128 stands for zero in the data rows.
Here is a table of points, one per row:
[103  37 107  86 146 158 134 110 129 127  57 126 104 114 162 121 107 133
 122 133 255 118 119  91 103 131  88 218 140 128 128 108 184 115 137 164
 167  78  62 114 144 147  72 131 154 119 166 111 193 202 121 100 106 162
 131  96  75 133 156  60 144 109 100 198 106 114]
[109  75 100 175 151  38 146 111 134  97  90 133 126  98 122 107 188 215
 132 136  90 165 128 105 120 125 136 193 130 133  75  94 149  86  59 145
 155 116 120 108 152 142  89 110  98 126 146  78 141 201 147 121  81 153
  73 158 159 104  71  88 144  98 127 127 156 143]
[151 150 124 125 134 151 145 134 119 212 135 123 123 122 128 114  96  78
 123 125 123 158 110 146  23 163  99 120 139  86  90  88  94 125 103 127
 138 141 167 130 134 136 121 121 166 143 198 139 116 130 114  93 129  97
 151  66 104 126 169 134  96  77 103 169  74 114]
[160 112 146 151  69  81 130 166 149 175 138  73 134 129 165 101  68 148
 158 146  95  64 130 168  73 154 101 103 113  84 151 143 116 152 109  98
 106 110 131 142 135 156 125 116 185 166 146 107 125  48 130 145 242  62
 121 115 114  75 113 146  81  82 166 127 165 119]
[201 146 206 148  96 120 143 141 139  64 167  95 197 108 130 163 153 252
 147 131   0  92 185 138 120 163 158 133 129 111 223 228 108 172 142 105
  83  95 124 124 147 174 138 155  20 145  79 134 103  91 117 173 141  80
 107 113 159 118  61 125 131  76 151  54 167 146]
[212 148  44  73  91 167 152 174 135 156 132  94 127 150  60 176 112  46
 113 114 133 116 122 127 161 121  71 142 141  93 143 165 189 124 184 157
 139 164 157 113 119 183 111 124 126  99 128 154 218  70 139 108 106 143
 197 240 179 138 145 113 145 171 111 146 122 126]
[162 219 176  91 110 181 112  93 106 183 160 118 148 125 136  85 128  94
 150 123 225 122 134 128  53 166  99  87 116  34 162 147 190 131 147 145
  92 143 101 143 112 122 151  86  91 114 131 169 245 173 124 144 134 102
 102  95  99 114 146 157 123 192 107 142 113  95]
[154 145 141 147 170 125 165  90 125  85 173 163 131 115 117 133  96 112
 105 135 153 150 129 119 157  97 158  66 117 189  95 131  89 128 168 114
 121 178 145 156 104 100 163 171 169 144 104 178  58  85  93 146 132 130
 153 144 167 190 107 223 133 155 110  74  74 145]
[174 136 140 159 136 183 155 143 134 105 124 152  86 137 102 144 101  65
 133 138  82  90 150 124 105  95 125  83 138 123 127 127 127 137 142 136
 152 142 125 120 151 106 108 118 202 137 128 137 159  77  91 123 162 121
 197 169 167  93 137 107 177 213 130 126  86 115]
[123 123  70  98 181 136  63 102 118 150 138 109 127 156 112  95 184 155
 126 124 194 132 103  49 147 120 158 131 151 125 203 168 128  86 167 177
 146  58 110 132 131 105 139 128  85  90 137  88 109 190  92 103  80 138
 129 111  66 150  81  97 128 140 115 173 102 130]
[123 160 145  98 123  85 145 149 174 165 146 115 186 144 101 162 182  98
 132 122 193 111 149  72 160 168 115  64 131  79 192 128 139 153 122 132
 111 116  74 123 147 144 140 154  65 114 116 160 234 157 118 146 138 122
  97 169 118  91 121 153 144 111 118 133 141 118]
[140 119 139 166 137  95 152 192 142 146 126 100 161 178 174 147  89  86
 142 133  77 112 170 159 152 145 130 164 129 143 138 103  90  95 121 116
 141 119 152 134  88 116 124 122 151 135 157 107 124 101 115 121 161  56
 131 126 176 141 109 159 147  77 129 164 102 147]
[147 145 150 120  72 111 171 164 120 170 129 136 130 105 114 139 134 166
 133 119  84  84 117 151 136 163 116 166 102  89 114 169 139 173 139 154
 122 165 120 127 144 134 113 120  94 150  88 121 138 116 151  87  98 160
 155 117 160 134 166 134 145 163 104 138 136  85]
[107 196 140  98 119 118  96 131 113 180 169 164 119 121  93 127 109  99
 102 121 209 144 129 155 130 124 135  48 118  51  94 135 155 144 118 117
 120 166  96 130 152  62 153  94 130 116 103 137 129 165 136 136 145 152
 148  72 135 129 147 177 110 141 116 126 150  67]
[165 153 112 133 118  85 135 107 120 157 141 113 111 126 161 105 138 104
 101 134 134 148  98 129  77 158 134 164 156  84 159  87 148 151  99 149
 109 115 123 142 118 111 128 103 205 139 162 129 151  87 128 122 141 119
 142 158 102 114 134 138 160 143 138 185  59 130]
[ 67 101 122  58 188  29 124 140 137 124 175 114 122 123 133 136 111 140
  87 151  95 214 159 136 101  97 148 129 118 132  80 103  79 164 147 153
 138 139 102 113  98 167 152  76 113 150 144 139 127  94 138 143 125 175
 106  65 122 156 180 159 147  69 175  81 153 130]
[151  38 223 186 203 148  85  75  94 153 102 188  79 109 159  66 114 208
 111 132  59  76  46  90  61 104 131 152 156 124  86 132  83 106 105 142
 125  99 217  91 156 134 111  99 120 138 126  69 151 145 153 147 129 136
 109 109 140 142  92  53  95 116 154 105 177 123]
[146 174 198 137 159 205 167 146 146 110 155 200 140 138 117 188  69  62
 140 123 115  91 100 116 166 100 126  76  94 161  85 155 119 122 191 126
 122 163 173  99 155  72 192 115  81 118 104 127  50 102 154 140 122 134
 189 123 190 123 114 140 172 235 137  89 134 110]
[169 186 108 110 114 196 156 140 141 132 186 100 180 105 144 118 108 169
 137 141 116 102 143 151 160 131 156 115 116  75 249 167 127 179 141 101
 114 116  92 153 124 110 140 119  63 137 145 161 164 135 148 155 126 104
  94 138 120 174 126 130 127 211 150 117 118 133]
[ 66 135 168  78 163 133  57  19 102 146 142 166 102 159 122 103 156  60
 123 107 255 142 116 140 109  91 131 109 133 132  84 100 142  96 128 106
 142 136 148 141 140  44 135 163 134  98 105 118  91 124 121 166 110 161
  90 151  77 102 148 125 114 202 109 176  79 105]
[ 65 102 109 138 165 104  95 102 120  90 137 113 123 120 177 110 155 141
 140 119 218 180  91 155 140  87 152  90 107 125 125 116 118 139 124 135
 154 101  78 145 152 127 107 136 182 151 128 156 136 202 141 137 123 169
  72  84  83 100 129 102 124  66  74 116 134 128]
[ 78  78 217 159 146 124 208 135 119 115  94 151 109  81 110 154  94 198
 129 149   0 133 122  78  70 127 165 162 138 221  77 198  89 164 119 128
 110 157 144 108 128 191 133 150 100 174 126 125 106  68 147 140 108  76
 127 119 151 157 104 107 148  83 151  82 184 173]
[107 126 109 108 149 157 145 120 115  30  95 116 123 138 139 141 122 144
 149 135 167 195 107 115 190  90 143 135  88 201 122  99 118 120 149 130
 142 118 159 135 119 170 149 128 180 118 109 164  66 204 141 121 101 161
  91 176 143 132 145 168 105  95 114 103 106 164]
[152 112   0 156 116 128  71 164 143  85  51 120 142 153 165 109 117 117
 156 126 127 139 157 172 175  95 147 165 162 155 179 106  95 101 110 110
 125 120 190 151  91 127 125 161 179 102 138 108  27  72  84 109 173  98
 173 177  91 139 122  95 101  92 170 138 116 141]
[100 100 174 150  58 119 145 158 119  92  80 107 106 139 104  95 118 128
 146 133  89 128 150 153 215 158 119 192 156 227 133 119 130  91  99 116
 105 139 130 127  99 141  55 171 125 102 118  77  79 122 119 114 104  95
 128 100  89 146 116 116  93  99 142  81 129 130]
[201 176  82 136  81 204 122 156 139 172 145 148 143 132 122 153 125  55
 155 109 161  69  95 158 135 203 130  73 100 107 116 127 177 138 102 101
 121 136 125 152 139  90 152 110 116 125 113 139 158 154 149 104 118 115
 176 103 137  41 137 174 106 156 117 184  79 108]
[  5 138 127  95 184 106  92  85 106 117 116 138 114  93 126 111 201 218
 111 119 186 154 107 144 134  95 115  99 117  99  25  70 143 119  95  95
 131 145  65 139 133 116 155  75 116 140 146 143 107 220 163 140  97 180
  63  79  89 129 181 168  97  84 109 163 166 115]
[100 126 131 141 117  53 122 147 142  60 150  95 144 109 144 190  79 146
 112 135  60 169 162 163 144  95 152  87 103 207  85  97  80 131 138 109
 145 135 123 113 104 155 150 159 135 124 110 143 102 104 112 153 181 132
  83 118 154 160  83 163 184  95 115  79 190 150]
[ 84  68  53 164  67 148 105 114 134 103 102 124 107 145  99 152 228  87
 100 120  87 130 181 111 198 169 109 190 158 160 159 124 141 105 105 111
 131 151 118 129  99 166  93 182 147 125 117 133 129  83 137  98 111 144
 153 211 129 150 170  58 103 154 142 121 157 170]
[119 117  80 153  76 152 101 131 126 137  86 146  94 168 103  98 155 115
 125 106  87 111 133  96 124 106  94 183 146 164 140 106 153  93 132 140
 134  79 169 107 129  92 115 146 106 101 120  91 107 119 118 104 115 162
 156 138 146 140 130  72 117 134 154 125 164 167]
These points spread out most along one direction. Take the direction at right angles to it along which they spread out most. Go by this last direction. For each point below, how far along it does it lie, from 0 to 99? 50 is the average, and the first point above lies past it. One standard deviation of the points above along it is 16.
[100 100 174 150  58 119 145 158 119  92  80 107 106 139 104  95 118 128
 146 133  89 128 150 153 215 158 119 192 156 227 133 119 130  91  99 116
 105 139 130 127  99 141  55 171 125 102 118  77  79 122 119 114 104  95
 128 100  89 146 116 116  93  99 142  81 129 130] 56
[146 174 198 137 159 205 167 146 146 110 155 200 140 138 117 188  69  62
 140 123 115  91 100 116 166 100 126  76  94 161  85 155 119 122 191 126
 122 163 173  99 155  72 192 115  81 118 104 127  50 102 154 140 122 134
 189 123 190 123 114 140 172 235 137  89 134 110] 28
[103  37 107  86 146 158 134 110 129 127  57 126 104 114 162 121 107 133
 122 133 255 118 119  91 103 131  88 218 140 128 128 108 184 115 137 164
 167  78  62 114 144 147  72 131 154 119 166 111 193 202 121 100 106 162
 131  96  75 133 156  60 144 109 100 198 106 114] 73
[151 150 124 125 134 151 145 134 119 212 135 123 123 122 128 114  96  78
 123 125 123 158 110 146  23 163  99 120 139  86  90  88  94 125 103 127
 138 141 167 130 134 136 121 121 166 143 198 139 116 130 114  93 129  97
 151  66 104 126 169 134  96  77 103 169  74 114] 49
[151  38 223 186 203 148  85  75  94 153 102 188  79 109 159  66 114 208
 111 132  59  76  46  90  61 104 131 152 156 124  86 132  83 106 105 142
 125  99 217  91 156 134 111  99 120 138 126  69 151 145 153 147 129 136
 109 109 140 142  92  53  95 116 154 105 177 123] 65
[ 67 101 122  58 188  29 124 140 137 124 175 114 122 123 133 136 111 140
  87 151  95 214 159 136 101  97 148 129 118 132  80 103  79 164 147 153
 138 139 102 113  98 167 152  76 113 150 144 139 127  94 138 143 125 175
 106  65 122 156 180 159 147  69 175  81 153 130] 65
[100 126 131 141 117  53 122 147 142  60 150  95 144 109 144 190  79 146
 112 135  60 169 162 163 144  95 152  87 103 207  85  97  80 131 138 109
 145 135 123 113 104 155 150 159 135 124 110 143 102 104 112 153 181 132
  83 118 154 160  83 163 184  95 115  79 190 150] 53
[107 126 109 108 149 157 145 120 115  30  95 116 123 138 139 141 122 144
 149 135 167 195 107 115 190  90 143 135  88 201 122  99 118 120 149 130
 142 118 159 135 119 170 149 128 180 118 109 164  66 204 141 121 101 161
  91 176 143 132 145 168 105  95 114 103 106 164] 65
[ 66 135 168  78 163 133  57  19 102 146 142 166 102 159 122 103 156  60
 123 107 255 142 116 140 109  91 131 109 133 132  84 100 142  96 128 106
 142 136 148 141 140  44 135 163 134  98 105 118  91 124 121 166 110 161
  90 151  77 102 148 125 114 202 109 176  79 105] 64
[160 112 146 151  69  81 130 166 149 175 138  73 134 129 165 101  68 148
 158 146  95  64 130 168  73 154 101 103 113  84 151 143 116 152 109  98
 106 110 131 142 135 156 125 116 185 166 146 107 125  48 130 145 242  62
 121 115 114  75 113 146  81  82 166 127 165 119] 36
[107 196 140  98 119 118  96 131 113 180 169 164 119 121  93 127 109  99
 102 121 209 144 129 155 130 124 135  48 118  51  94 135 155 144 118 117
 120 166  96 130 152  62 153  94 130 116 103 137 129 165 136 136 145 152
 148  72 135 129 147 177 110 141 116 126 150  67] 46
[123 160 145  98 123  85 145 149 174 165 146 115 186 144 101 162 182  98
 132 122 193 111 149  72 160 168 115  64 131  79 192 128 139 153 122 132
 111 116  74 123 147 144 140 154  65 114 116 160 234 157 118 146 138 122
  97 169 118  91 121 153 144 111 118 133 141 118] 41
